Each path below is one point turned by a fixed rotation once a step. After each direction that follows a path, write how fast that rotation turns it, in degrees a step (0 if it stays still).
Each turn is a multiple of 5 degrees from 10 to 175, or 0.
Each row of a path follows its step; steps can be skipped.
Path 1:
step 0: [-23 -34  38 -10  57  21   4  18  -2  -1   1  -7 -11   0  22  26  42 -32
  33 -10 -11  -5   1  32  21  -2  24 -19 -23  -9 -11 -15 -17  21 -15   1
  26  -9]
step 1: [-14  -4   2  10   4  31  35  -7  15  16  34 -11  -7  29 -28   5   8  -2
  46   2 -21  46  -9   9  -8 -34  25   5 -13 -24  29   2   5 -45  -7  31
  13   7]
step 2: [ -5 -35 -36 -24  48  -2  -6  11  27   4  -7  17 -13   3 -11  24  30  -7
  23  37 -12  21 -23  43  29   7  -6  -5  34 -12  11 -33  -8  12  25  12
  11  15]
step 3: [ 26   7  29 -22  25  23  31  20  24  -7   1  -8 -31  26  17  14   6  14
  44  11   2  -5  -3  22 -36   5 -13 -40 -20   0  20 -12 -31 -31 -23  24
  28   3]
step 4: [ -7 -14 -35 -49  -2  30  -6  -5  -2   6   4  -7 -20  15  -4  27  13  26
  18  11   7  49   8  13  15 -13  28  22 -21  40  23 -14   0  -8  35   8
  40  10]
step 5: [ 36 -42  13   7  33  14  16  30   8 -33 -18   2   2 -19  19  21  11 -15
  47  17  21  13 -10  12  38  16  -9   4 -23   2   5 -26  14 -29 -18  -1
  16  34]
step 6: [ 37  13 -27 -16  18  12   6  -3  21   4  -7  -5 -36  17 -43   9 -25  17
  54 -13  -8  14  26 -12  17   0  36  12 -31 -10  31 -21 -24  -7 -19  20
   5 -17]
step 7: [ 16 -28  14 -10  42   5   5 -26  27   8 -21  16   4   9 -10  18  23 -19
  28  26  15  13 -33  13   7   8  -4  34 -32  53  29 -22  12  33  18  10
   2  -4]
step 8: [ 30 -11  19  -2  19  16  -7  25  51  13   4 -12  15 -31  11  35 -19  22
  39  -3 -42  17  10  10  -1  -7   5 -24 -35  19   8 -16   6 -36 -19  13
 -13 -24]
step 9: [  9 -45 -48 -12  36  26 -16 -16   2 -14  32  26  -3  15 -23  26  -6 -16
  51 -29   6  24  17   2 -25   9  10   4 -13  20   3   9   9  22  22  11
   7 -18]
step 10: [ -2  13  -4  24  42   9  24  17  27 -19  20  -6  17 -28  -8  -1  39  10
  38  14  22  -3  12  29  -1   1 -16  -3 -39  23   6 -37  16 -16  10  34
 -34  10]
step 11: [ -2 -15 -25 -22  44  -2 -17  23  10   5  -5 -23  20  10  -4  19 -11 -17
  11 -43 -35  11  35   5 -24  12  19   3 -19   6  54 -31 -36 -16  13  15
   2   3]
[  2  -4  -1 -10   6   5   7  -2  -5  -4  -9   5   5  -5  -4   1  10  -8
  -6  13  -2  -6  -4   0  13 -12 -10  -6  -5   6 -17  -5  -2   1  10   0
 -15   6] : 140
[ -1   5  10  11   4  16  10  10  -9  -3  -7  -6   3 -10   3  -3 -11   7
   0  13  -9   5   1   6  -9  13   1  -2  -8 -10  -4  -4  -2  10  -1   2
  -2  -1] : 145
[ 11   0  -2  -9 -10   3  -6 -20  -7 -10  -9   1  -1 -12  11   1   3   4
   4   8  -1   2   3  -1   8   2  -6   4  -3  -3  15   9  -3   3 -13   8
  -2   0] : 35
[  5  13  -7  -7   6   4   0  -1   4  -2   7   3 -14   6  -3   0   0   0
  10  -1  13 -17   4   7   3  12  -4   0  -1  -6 -15  10  -6  11  -5   2
  -1  -8] : 110
Path 2:
step 0: [-24  -7 -53   9  58 -31 -17  14  25  -3  12 -11  10  22 -11  13  21  13
 -31  22  -3 -13 -41  35 -15 -23  -3   8   7  -5  27  -2   4   5 -44   0
  -8  -1]
step 1: [ -4 -52   4  11  -3 -24 -13   7  52 -13  -5  12   6  22   4 -14  22   0
  29  33  25   4   7  -3 -16  10   6  -2  12  20 -10 -34   3 -50  58  -2
  -6 -13]
step 2: [  1  10 -49 -16  22  19  -5   4   4   9   4 -19   4 -11  16  -5 -18 -42
 -24  27   2  -7  15  -7 -38 -32  -3 -37   1 -14 -12 -19 -12 -36 -37  21
 -14 -55]
step 3: [ 14 -13  -5  25 -17   0   0  29  54 -37   9   8 -24  20  23   7 -14  26
  -3  44   4   1  -3  56   4 -51  16  27  -2   1   3  22  18   1   9  -4
   9 -17]
step 4: [-19 -39 -28 -33  42   4  18  18   6   9  17  -6  25  35 -27   8   8  -6
  -4  24  22  18   5   9  -9  10 -17 -15 -12  59  42   7 -12 -23  -3  19
 -14 -25]
step 5: [  0  -8 -53  35  13  10  -7  -3  49   3   8  11  18   1  28 -37 -13   7
   3   5  29  24  35 -11  -6 -23  46  16   9   4 -27 -48  18   2  -1  -1
  -5  -7]
step 6: [ -4   6 -26  -2  51 -21 -11 -11  -3  12  13 -29 -47  25  -7  -2  13 -17
  -1  28 -17  14 -35  46  -7 -27   0   2   6   2 -14  22  24 -54  -5  18
 -15 -24]
step 7: [-10 -70   7   3 -19   3  14  46  21   7   2  16   6   6  37  -7   9  23
  -4   6  13 -13  14  22  -3  -1  14  19  -8   1  11 -24   2 -22  16   7
 -51 -53]
step 8: [ -1 -11 -67 -13  15  50   7  16   9  -9  -8   0  27  22 -24  -9 -42 -16
   0  -1 -19  29  -2   8 -20 -21   8 -35   6  17 -18  19  18 -38 -11 -17
  12 -23]
step 9: [ 13 -24   0   6  20 -21  40   0  15  -7  48 -15 -45   0  31   9 -25   5
  17  20   5  32  24  28  15 -32  33  13  -3  25  -9 -20  25  24   9  16
   5 -23]
step 10: [-24  -4 -24  -1  38  32   2  34 -24  38  -7  14  11  22 -35 -23  24 -10
  -7  22  22  -9 -33  25  14   0  27  23 -19  33  13  -4  35 -13 -19   3
 -30 -28]
step 11: [  7 -66 -51  35  18 -30   5   0  12 -14 -18  -4 -10   9  17 -17 -13  32
 -16 -35 -18  10   9   1 -19   2  41  -8   8  15 -32 -19   2 -15  21 -17
 -15  -4]
[  3   7  -4 -20  10  -2  -5  -5   6  13  -9  -2   7  -5  -4  10  -5 -10
  -1  -2 -10   1 -15  -1  -5   2   2  -4 -11   6   8   6   5  -6 -11   3
  -2   0] : 175
[ -4  13 -11  12  -3  -3   6  10   9  -3 -15   3  12   7  -5  -7  -6   1
   1  -6   0  -1 -15   1  -2 -10  -4   7   2 -11  -8   5   8   6  -2  -7
   4   3] : 140
[ -6   2 -11 -15  -2  -5 -12  -3   0 -14   8 -10 -11   5   1   0   3  -1
   7   3 -15   5   5   1   0  -7   4   9  -7 -12  -3   3   0  14  -2  -9
  -3   2] : 120
[ 12   3  -3  -9  -9  -9   4  -3   7  -9   1  15  -6  -7   9  -5  -1   7
 -11  -1   6  12  -9  -9   2   6  10   4  -1  -6  10  -3  11   0  11   0
  -2  -5] : 175
[  1   9   2   6   3   0   1 -13  13   0  15  -8  -3  -3   1  -3 -14  -8
  -9  -5   4  -6  -5  10  14   0  10 -15   5  -8  -4   6  -4   3   0  -3
  -4  -1] : 115
